(in the rows, 128 means zero)
Families of rows that turns and mirrors carry onto each other, the same ones carrying the whole set onto itself: the rest of each named row's family, in list order
6 families of 6 rows
Z342: [146 124 130 128 136 143 139 116 166 132 100 144]
Z183: [137 130 132 139 149 147 147  98 128 113 114 109]
Z786: [120 118 130 137 138 118 130 106 159  81 104 141]
Z817: [121 103 148 148 121 113 139 119 160 110  78 129]
Z463: [133 132 147 144 158 133 129 103 137 104  98 116]
Z440: [140 126 141 129 145 133 134 113 171 120  88 149]
Z814: [140 130 134 143 146 147 134 107 132 117 111 111]
Z510: [131 133 138 138 156 139 151  90 129 104 109 110]
Z845: [128 115 125 141 131 126 120 117 162  93 108 139]
Z556: [132 114 115 139 122 137 129 116 154 102 120 135]
Z344: [115 118 124 131 138 121 149  93 153  79 111 138]
Z433: [125 119 140 142 125  95 162  86 130 110  88 132]
Z645: [130 133 145 141 161 132 142  94 133  98 100 116]
Z999: [116 117 121 130 124 145 150 100 138 148 109 124]
Z486: [137 116 124 143 108 114 159 100 127 132 105 124]
Z544: [102 121 150 133 147 115 135  94 151 118  79 136]
Z746: [119 117 113 129 130 131 156  94 147  89 122 133]
Z537: [ 98 121 141 125 146 120 160  80 142 117  89 131]
Z255: [133 129 144 125 151 125 148  99 169 109  84 149]
Z724: [120 102 128 136 111 130 178 100 145 118 100 117]
Z229: [119 116 131 136 127 138 126 115 147 147  97 128]
Z39: [130 100 127 141 104 135 158 116 148 128 101 118]
Z896: [134 127 126 117 139 140 172  91 158 120 105 141]
Z261: [113 118 146 139 139 123 119 112 154 133  83 134]
Z155: [128 118 145 148 126  93 143  99 137 113  82 136]
Z457: [138 115 141 151 117 101 132 111 138 125  86 133]
Z944: [128 115 109 133 122 139 146 106 148 101 126 133]
Z167: [129 118 130 140 115 107 169  87 125 122 100 125]
Z105: [141 114 131 150 109 111 140 112 133 134  97 127]
Z121: [113 105 149 141 127 109 159 103 157  99  77 128]
Z748: [144 125 123 122 133 149 158 105 160 132 107 140]
Z611: [105 119 127 124 134 136 166  83 137 133 104 124]
Z963: [139 131 141 146 152 141 125 110 136 113 102 114]
Z614: [129 129 137 119 149 130 168  88 163 109  93 146]
Z43: [130 100 138 147 111 126 140 125 157 124  89 124]
Z997: [113 104 140 136 122 117 178  93 147 103  89 122]

Which other rows belong to the same family as Z963? Z183, Z463, Z814, Z510, Z645
Which other rows belong to the same family as Z105? Z433, Z486, Z155, Z457, Z167
Which other rows belong to the same family as Z611? Z999, Z544, Z537, Z229, Z261
Which other rows belong to the same family as Z342? Z440, Z255, Z896, Z748, Z614

Families of rows that turns and mirrors carry onto each other, the same ones carrying the whole set onto itself: the rest of each named row's family, in list order
9 families of 4 rows
Z492: [147 110 126 133 115 121 130 150 143 124 118]
Z642: [123 148 135 137 136 146 132 107 112 128 144]
Z532: [118 123 113 141 159 121 118 131 137 121 115]
Z423: [136 141 126 138 140 127 101 128 152 131 136]
Z654: [122 144 124 132  99 133 152 134 123 142 128]
Z185: [132 155 121 131 141 152 132 113 117 127 135]
Z326: [135 124 138 140 158 122 113 121 139 122 128]
Z251: [140 110 129 134 120 112 117 152 135 118 122]
Z64: [123 104 114 141 118 114 134 150 136 125 114]
Z44: [119 120 123 137 102 145 143 135 108 134 136]
Z21: [138 103 139 139 118 113 127 143 139 125 125]
Z283: [112 129 110 138 105 135 151 136 111 131 129]
Z489: [137 134 121 130  97 144 148 134 116 131 133]
Z101: [118 145 124 134 141 149 140 118 111 132 146]
Z30: [119 162 121 132 140 140 134 115 126 137 128]
Z561: [127 127 128 137 167 127 118 128 137 124 131]
Z762: [124 133 124 133  97 131 142 139 105 136 132]
Z784: [134 101 130 137 127 115 130 152 142 126 126]
Z662: [115 139 123 140 145 152 129 115 107 130 137]
Z618: [129  97 125 140 119 123 128 150 132 127 119]
Z982: [130 138 124 134 154 117 118 130 149 131 114]
Z599: [124 155 125 132 131 146 125 118 105 121 142]
Z292: [134 109 126 135 116 108 123 153 132 129 117]
Z768: [117 156 123 133 140 139 127 117 104 132 135]
Z796: [133 143 126 136  94 135 127 135 133 140 146]
Z616: [124 120 125 134 103 136 151 143 116 134 142]
Z237: [129 125 135 137  97 136 147 129 115 131 141]
Z507: [129 131 126 136 160 117 109 132 131 127 118]
Z337: [133 121 126 133 112 112 134 149 148 136 114]
Z422: [125 116 124 140 161 129 111 129 133 123 122]
Z118: [109 146 111 139 143 142 135 115 113 127 130]
Z131: [141 125 127 137 109 120 112 144 154 134 135]
Z990: [128 159 124 137 126 142 116 117 133 136 148]
Z100: [133 137 127 133 159 125 104 130 131 116 126]
Z787: [142 130 125 133 158 128 113 128 143 121 120]
Z915: [131 129 127 132  94 132 138 142 109 125 135]

Which other rows belong to the same family as Z44? Z662, Z618, Z422
Which other rows belong to the same family as Z489? Z492, Z185, Z787
Which other rows belong to the same family as Z561? Z101, Z784, Z616
Which other rows belong to the same family as Z642? Z326, Z21, Z237
Which other rows belong to the same family as Z131? Z423, Z796, Z990
Which other rows belong to the same family as Z654? Z30, Z982, Z337

